In the rows, zero is written as 128.
Turns, then the turns between two rows, first turn first; the first pair answered
turn F:
[195 123 119 127 144 123 108 141 142 121 119 122  89 162 138 112 139 129
 132 149 143 111 122 148 105 158 151 162 148 159 115 159 101] |-> [178 138 138 145 146 117 107 154 142 137 123 117  82 159 145 115 149 143
 147 129 141 104 132 167 106 154 136 149 141 143 115 147  87]
[156  93 125 112 159 129 153  83 117  51 135 163 176 153 148 128 127  92
 108 135 150 106  74 123 108 171 141 158 131 142 119 148 127] |-> [170  98 129 141 134 105 118 121 105  58 173 145 153 144 163 153 135  92
 103 163 144 110 127 152  80 155 137 153 144 173 138 142 104]
[103 134 134 100 149 157 164  94 121 114  97 140 147 141 112 101 121 116
 130  90 138 127  82  94 169 126 127 139 109  96 120 142 141] |-> [145 103 102  81 117 146 132 117 106  86 127 124 150 139 119 125 104  91
 107 157 135 149 100  85 138 129 149 155 126 147 122 156 153]
turn P:
[126 156 129 120 129 136 122 106 140 133 160 159 159 119 160 170 147  64
 120  55 141  99 170  97 213  95 141  71 162 116 220 119 127] |-> [153 131 110 112 108 127 102 113 129 114 176 152 163 120 163 185 131  46
 104  96 141 111 173  86 196  98 161  85 167 149 219 133 135]
[165 100  78 122 101 147 143 136 139 104 106 116 139 136 134 138 120 112
 115 159 137 146 104 112 112 151 158 120 170 125 100 120 124] |-> [143 108  75 128 102 138 149 147 122 112  96 116 125 126 143 132 127 116
 131 162 136 147 112 122 107 149 155 121 162 117  87 107 112]
[124 125 132 115 128 124 129 136 108 112 125 114 148 146  96 126 117 116
 110 165 116 146  97 100 147 143 117 149 138 159  93 131 128] |-> [111 133 128 124 128 123 131 140 100 114 121 114 140 140  96 125 115 119
 118 164 114 149 105 109 141 144 111 150 131 153  84 123 118]
turn S:
[ 73 100  76 163 152 140 110 183 102 169  79 110  94  97 119 167 143 158
 133 131 139  85 166 164  91 115 138  97 150 132  54 132 111] |-> [ 98  88  71 165 136 131  89 192 110 160 107 101  95 105 122 184 141 155
 120 147 139  86 175 162  85 117 137 100 167 159  70 141 112]
[145 117 124 169 117 132 146 121 150 137 133 113 126 166 150 130 194 122
 103 107 144  94 129  99 117 124 119 115 172 156 136 112 121] |-> [124 127 127 167 127 130 164 114 146 145 105 119 126 162 148 120 197 130
 116  89 141  98 121 105 127 125 121 117 162 134 121 108 120]
[103 141 132 130 155 155 168 106 130 117  97 128 154 140 115 110 136 141
 114  81 120 139 105 101 146 130 136 129 113  91 113 135 146] |-> [105 137 104 122 145 146 164 115 104 100  86 117 141 130 107 106 118 130
 116 128 119 155 113 107 124 129 152 138 109 106  90 134 139]
[165  98 113  74 131 156 119 106 149 102 147 146 170 168 128 122 116 110
 104 125 132 127  87 101 157 143 136 137 146 121 143 161 175] |-> [143 105 123  77 146 165 135  99 150 111 131 151 171 166 128 112 115 115
 112 102 135 118  80  97 169 139 133 130 137 100 138 156 172]
Pairs:
Between the rows of a pair lie two turns.
[168 122 135 137 120 114  94 143 145 133 182 115 146 142 145 160 143 127
 114 129 132 113 153 139 119 124 111 122 151 161 169 135 131] |-> [103 153 152 147 155 127 144 125 134 165 120 124 130 128 138 118 157 153
 147  73 137 104 129 148 144 124  99 111 112  93 136 112 115]
F then S
[ 94 134 141 125 104 157  92 164  63 159 143 141 135 153 153 107 127 144
 198 116 154  93 161 163 112 146 146 114 110 152  76 107  62] |-> [ 93 127 151 110 124 182 115 128  99 160 125 153 165 179 142  93 125 145
 195  68 162  80 117 132 153 155 140 113 109 128  86 116  93]
F then P
[111 141 182 165 114 137 121 168 148 171 140 131 147 154 135 115 129 149
 134 103 128  78 155 138 117 119 154 109 174 125 207 158 131] |-> [113 133 179 156 121 142 125 155 154 167 136 135 154 160 132 112 121 150
 132  95 130  80 140 126 124 123 155 112 173 122 206 159 145]
P then F
[143 128 159 130 156 127 125  95 171 140  91 131 144 145 128 116 149 133
 151  66 171  99  79 115 175 134 143 115 134 117 108 135 127] |-> [156 103 104  96 129 117 117 108 128 104  83 122 125 125 120 119 119 102
 133 159 164 132  89 106 133 135 181 141 121 155  64 141 125]
S then F
[132 132 120 116 115  73 181  98 101 136  97 130 108 129 158  99 169 166
 160 178 137 110 123 186 121 164 183  89 152 174  49 193 147] |-> [121 143 143 130 133  82 198  83 119 154  96 140 119 135 162  86 183 180
 172 122 139  89 104 185 149 163 163  80 153 149  69 192 151]
P then P
[134  74  74  88 127 103 114 123 109  97 130  92 126 138 145 145  98 110
 115 172 115 147 154 124 108 126 168 152 123 177 119 133 128] |-> [ 90 119 125 145 133  85 116 148 110 146 144  90  94 120 158 147 136 148
 147 122 105 131 190 173 114 114 127 124 112 141 137  96  83]
F then P
[107 137 185 137 164 123 130 128 113 149 136 118 114 118 119 118 152 171
 141 103 140 131 130 150 138 159  95 130 111 131 128 113 127] |-> [143 119 179 119 153 133 113 116 137 133 168 121 139 142 119 139 143 155
 120 108 147 125 117 127 146 168 100 141 133 161 158 139 150]
P then P
